rotation steps, each row followed by its count of steps:
The counts run from 0 to 509.
[138 113 107 158 118 110 136 121 115 123 132 140 128 148 113 170 150 132
 119 108 108 132 127 157  52 134 110 139 161 167 165 144 135  94 150 154
 115  97 114 140 107 114 121  66 156 115 124 143  76 172 153 119 176 115
 164 117 104 149 134 115 125 142 137  60  96 142 166 140 138  89 173]	94
[153 135  94 112 109 179 117 113 111 118  93 146 115 155 122 110 106  36
 129 107 154 131 102 126 130 115 138 147 165 146 142 138  81 126  88 109
 151  50 107 132 144 130 129 124 130 131 108  98 106 162 102 129 137 132
 177 159 127 160 111 146 104 154 157 133 107 134 138 117 181  95 144]	303
[ 81 130 119 144  81 127  84 180 143  96  92 106 138 107 157 172 133 103
 109 143 137 118 137 137 148 112 150 112 105 141  76 128 129 174 137 136
 174 137 137 155 155 104  95 173 114 168 103 116 141 171 163  72 124 132
  85 140 111 119 110  95 134 130 137 120 172 120  95 150 104 154 131]	147
[121 119 161 126 121 120  85 127 112  88  89  83 115 133 118 181 104 118
 142 117 149 156 176 182 102 136 106 151 118 176 111 131 105 168 144 130
 141 136 125 142 123 112  95 119 177 154 161 133 112 178 165 124 188 107
 164 111 113 130 154 120 147 107 121 139 132  59 107 112 134 115 164]	131
[115 122 159 125  79  86 117 171 124 136  99 132 147 120 140 118 119 134
 123 132 103  95 121 100 146 123 156 168 136 146  66 171 115 185 151 169
 148 125  89 139 149 105 174 109  90 113 114 131 103  82  80  66 116 154
 164 128 161 131 133 121 146 101 125 125  97 117 134 140 154  80 144]	169
[143 141  65 129 115 118 153 125 116 115  65 152 124 150 112 112 126 126
  89 109 141 115 121 146 121 123  78 166 154 150 143 142 127 124 121 125
 120 100  76 155 150 156 134  75 148 111 116 109  58 113 126 109 177 145
 161 127 150 174 150 138 129 141 129  91  84 159 155 121 151 104 191]	401
[112 145 114 161 112 127 117 122 124 105 143 107 123 133 134 186 165  94
 146 104 148 139 140 176  90 141 133 106 121 145 172 134 144 122 131 124
 140  82 155 104  98 118 127  87 147 122 161 125 115 170 170  95 162  72
 124 166  81 115 108 111  94 135 143  61 155 117 110 159 115 131 175]	343
[135 143 159 131 103 118 121  92 118 105 133  82 147 148 115 159 137 117
 153 105 140 119 133 180 111 141 134 158 139 126 164 166 130 146 113 114
 136  78 115 108  97 142 134  66 178 101 167 117 104 110 119  97 164  75
 165 145  94 130 128 139 107 126 136  83 116  83 104 107 162 121 167]	34
[119 119 106 134  92  91 141 123 168 131 121 158 166 119 141 109 124 113
 102 127 120  63  70 119 150 101 105 114 132 111  79 142 154  94 118 147
 160 149 138 181 151 128 155 146 106 119  86 127 131 124  94  81 124 168
  98 150 167 167  93 121 105 155 158  92 101 184 144 173 136 124 121]	493
[117 109 157 127  73  72  86 171 118 147 127 118 167 128 115 187 157 158
 148 113  82 104 166 119  90 145 143 182 137 129 102 153  96 154 160 184
 123 145 104 154 109 105 130 102 135 120 129 154 100 148 117  75 156 147
 152 115 141 148 131 105 150 111 144 108  83 108 151 142 142 114 148]	478
[ 80 167  95 148 120  87 169  67 153  97 117 128 137 138 142 139 100 147
  87 150 123 135 122 138 150 173 124 115 137 112 128 161 174 155 109 129
 157 148  86 133 159 149  86  96 168 122 121 104  93  92 119  48 150  97
 118 131 103 125 141 137 122 137 126  79 104 121 122 151 125 151 154]	31
[ 96 101 136 154 117  83 129 135 133  75 136 108 144 119 159 177 112 177
 139 129 112 123 161 127  76 150  93 129 141 152  82 152 112 138 134 161
 131 135 131 164 140  98  93 142 167 134 140 133 152 173 159  92 167 136
 116 116 126 159 171 149 129 131 170 116  76 116 187 160 107 112 153]	416
[144 135 143 117 121 135  97  76 135  86  97 118 120 151 129 112 112  61
 136  98 202 144  93 161 181 101  92 113 124 130 116 121 106 124 120 100
 148  92 153 152 118 135 167 147 121 154 135 101 154 167 146 113 158 150
 159 156 144 158  99 127  93 143 158 135 153 123 101 177 159 115 146]	224
[137 138 140  92 112 111 108 110 122  81  34 103 148 150 110 143 128 137
 121 113 171 163 125 184 144 107  94 165 134 151  94 126 116 157 137 137
 136 137  92 172 127 161 113 119 169 164 139 129 107 151 152 129 161 149
 177 107 158 165 149 121 126 132 119 152 118  98 119 110 157 109 152]	315
[115 126  83 175 138  98 154 102 141 128 133 146 135 154 121 163 110 136
  84 126  87 114 125 139  79 158 108 119 148 151 137 150 163  84 141 144
 148 158 117 149 126 117  90  86 169 112 105 140  91 144 133 102 164 125
 142 116  95 136 143 121 131 147 129  60  78 159 174 175 123 119 146]	93
[111 123 175 147 103  74  92 158 122 133 121  84 158 130 132 170  99 165
 110 117  99 100 172 154  87 138 110 148 133 153 114 159 142 168 165 141
 134 140 112 154 121  97 130  86 122 120 144 157  70 131 133  88 174 112
 153 110 123 126 141  87 161 104 103  85 127  98 117 130 112 116 164]	356
[ 99 121  87 139 121 115 150 105 156  71  77 133 136 141 134 160 127 142
  77 137 126 147 109 172 136 125 127 110 104 180  81 111 169 121 144 148
 163 176 121 161 131 134  90 138 168 156 102 137 122 153 169  80 133 153
 127 110 122 131 141 121 112 167 108 141 126 132 143 172 129 106 130]	7
[ 75 136 146 137 107  70 155  94 145  62  93 131 134 123 174 114 107 158
 101 153 138 138  94 132 172 131 130 116 131 135  69 162 146 169 129 150
 135 133 101 150 158 147 135 118 108 132 122  95 115  89 129  35 130 144
 122 124 159 126 144 138 118 136 127 132 112 127 129 159 128 109 156]	231
[147 150  96 125  75 107 108 146 128 168 120 133 166 138 109 105 153  81
 127  90 145  82 106 115 133 122 138 170 160  97 151 157 109 116  95 132
 128  79 107 138 122 135 159  96 126 104 105 118  84 120  77  97 139 131
 148 156 131 168  88 105 118 136 172  69 103 154 137 132 166 127 136]	78
[134 150 147 141 144  85 106  59 125 132 155 115 102 166 116 122 111 106
 138 110 157 147 134 142 137 147  89 118 153  99 177 159 117 133 120 138
 122 104 140 125 118 132 163  80 121 108 148  94 109 135 125  89 179 106
 167 163 134 146 121 142 113 104 157  83 112  91 117 165 166 135 173]	138
[125 103 157 167  87 101 113 168 154 102 181  81 152  96 140 166 119 146
 157 136 106  33 120 117  76 113 112 135 115 120  96 151 136 161 124 142
 153 129 158 150 146 100 165 129 117  87 134 164 137 134  94  92 130 127
  77 119 115 119 124 125 116 122 161  90 116 130 111 130 119 117 157]	63
[135 105 134 115  96  88  98 146 135 133  78 132 156 139 127 100  92 127
 120 130 122  96  90 126 142 102  93 167 151 136  74 163 107 149 129 142
 144 131  89 197 159 129 144 135  96 118  97 131  94 122  87  96 139 176
 145  94 168 164 121 117 143 123 121 138  93 141 142 112 149 101 125]	291
[141  92 135 120 120  91 101 115 129 129 116 131 132 156  95 143  71 119
 118 120 103 132 137 130 121 146 102 161 142 155  88 149 106 126 160 160
 164 183 117 177 138 107 115 134 138 133 106 137 124 166 112 118 167 167
 198 118 151 158 142 120 163 103 121 144  82 101 159 165 157  91 110]	89
[132 107 169 108 114 106  89 107 118  88 118 138 125 148 125 131 120  90
 157 120 161 136 111 109 139 116 118 141 147 138  78 148  71 149 125 153
 140  99 126 176 129 115 142 164 109 143 126  96 167 184 131  98 140 176
 161 138 169 171 131 142 100 139 187 170  99  99 152 156 165  88 127]	412
[136 122 153 131  79  79 106 136 147 141 137 115 165 122 140 108 127 120
 149 115 132  51 109  94 162 124 144 155 115 101  79 160 110 157 118 150
 160 132 130 134 136 125 192 137 101 100 123 121 142  95  61  68 125 158
 128 152 161 134 105 127 121 109 161 105 100 128 117 155 159 117 132]	370
[129 113 120 164 105 126 134 182 120 110 122 111 122 122 111 166 127 148
 114 123  83  87 159 148  63 138 152 165 105 189 117 128 161 138 171 148
 153 146 115 112 112 103 127  80 168 107 137 167  76 109 116 108 140 123
 151 115  93 120 150 114 144 123  97  93 104 124 128 127 136  73 173]	173
[118 114 122 157 101  88 113 127 121 163 148 144 135 161 109 178 131 125
 111 119  73 124 160 127  91 171 157 163 150 142 147 151 130 112 152 174
 145 152 117 118 111  92 124  69 137 117 115 140  96 149 113  88 156 127
 191 136 104 125 132 119 166 108 128  74  66 124 165 173 148  97 145]	277
[110 139 148 102  91  96 108 141 127  60  65 100 173 113 154 128 146 140
 119 107 175 124 141 149 176 114 110 154 104 137  66 142 102 176 135 138
 122  92 110 147 143 148 148 139 129 158 158 106 112 107 161  78 155 150
 113 135 154 169 151 127 104 138 153 136 139 104 128 129 124 108 176]	127
[140 102 147 115 103 102  92 109 139 113 118 127 114 151  87 152  97 127
 159 149 119 118 110 141 140 111 128 169 121 122  75 140 117 163 148 178
 165 206 116 165 123 133 150 116 109 124 117 143 124 146  82  87 128 170
 178 112 162 133 114 121 148  89 112 154  92  83  95 144 187 112 134]	272
[151  95 153 144  66 116  85 189 137 137 132 106 180 114 123 172 155  95
 148  98 125  73 118 137  73  98 142 147 129 151 108 134 103 106 143 141
 150  88 150 149  86  90 145 139 130 128 136 165 143 175 116 132 129 134
 131 130 104 137  93 115 107 141 153 100 142 139 145 133 128  95 124]	82
[121 149  84 125  85 109 162 159 123 104  82 145 124 130 124 118 142 142
 104 118 130 100 123 131 150 129 164 185  93 155  90 122 131 147 133 169
 149 155 105 125 134 150 154  91 142 114 129 131  89  71  95  68 129 165
 153 139 139 146 148 131 131 129 124 112  85 136 130 140 166  80 165]	480
[ 93 113 150 167 150 101 141  80 141  93 152 100 109 133 126 176  80 167
 129 173 103 151 135 153  82 159  97 113 154 133 135 169 150 176 136 151
 141 168 112 146 156 112  85  93 148 109 139 128 111 148 130  72 166  98
 148 102 106 115 158 132 150 107 110 118  99  80 115 137 136 139 164]	337
[144 141  98 126  99 135 137  81 158  97  95 148 161 148 117  99 124  66
 119  99 171 112  64 159 177  99 135 131 133 146 119 131 142  87  96 111
 166 102 138 145 101 162 155 132 151 135 107 105 145 121 100 114 120 135
 154 148 122 144  80 129  77 185 147 120 132 163 120 156 176 102 120]	407
[125 137 107 110 109 136  82 104 157  87  84 111 132 132 140 125 101  88
 129 129 190 125  78 153 163  92  85 102 141 109 109 128 107 152  92  93
 144  88 128 188 160 150 127 157 121 147 108 106 140 168 133 107 141 143
 101 139 149 158  90 125  99 147 161 136 160 131  95 128 135 154 133]	225
[108 145 126 125 110 101  83 153 110 143  74 128 111 141 135 118  83 111
  81 120 129 144 167 114 170 149 139 154 120 130 102 145  98 190 157 142
 161 139  99 137 168 109 133 117 105 155 122 101  90 132 134  60 153 143
 166 154 141 136 140 109 169  77 114 119 118  93 128 161 149 119 152]	151
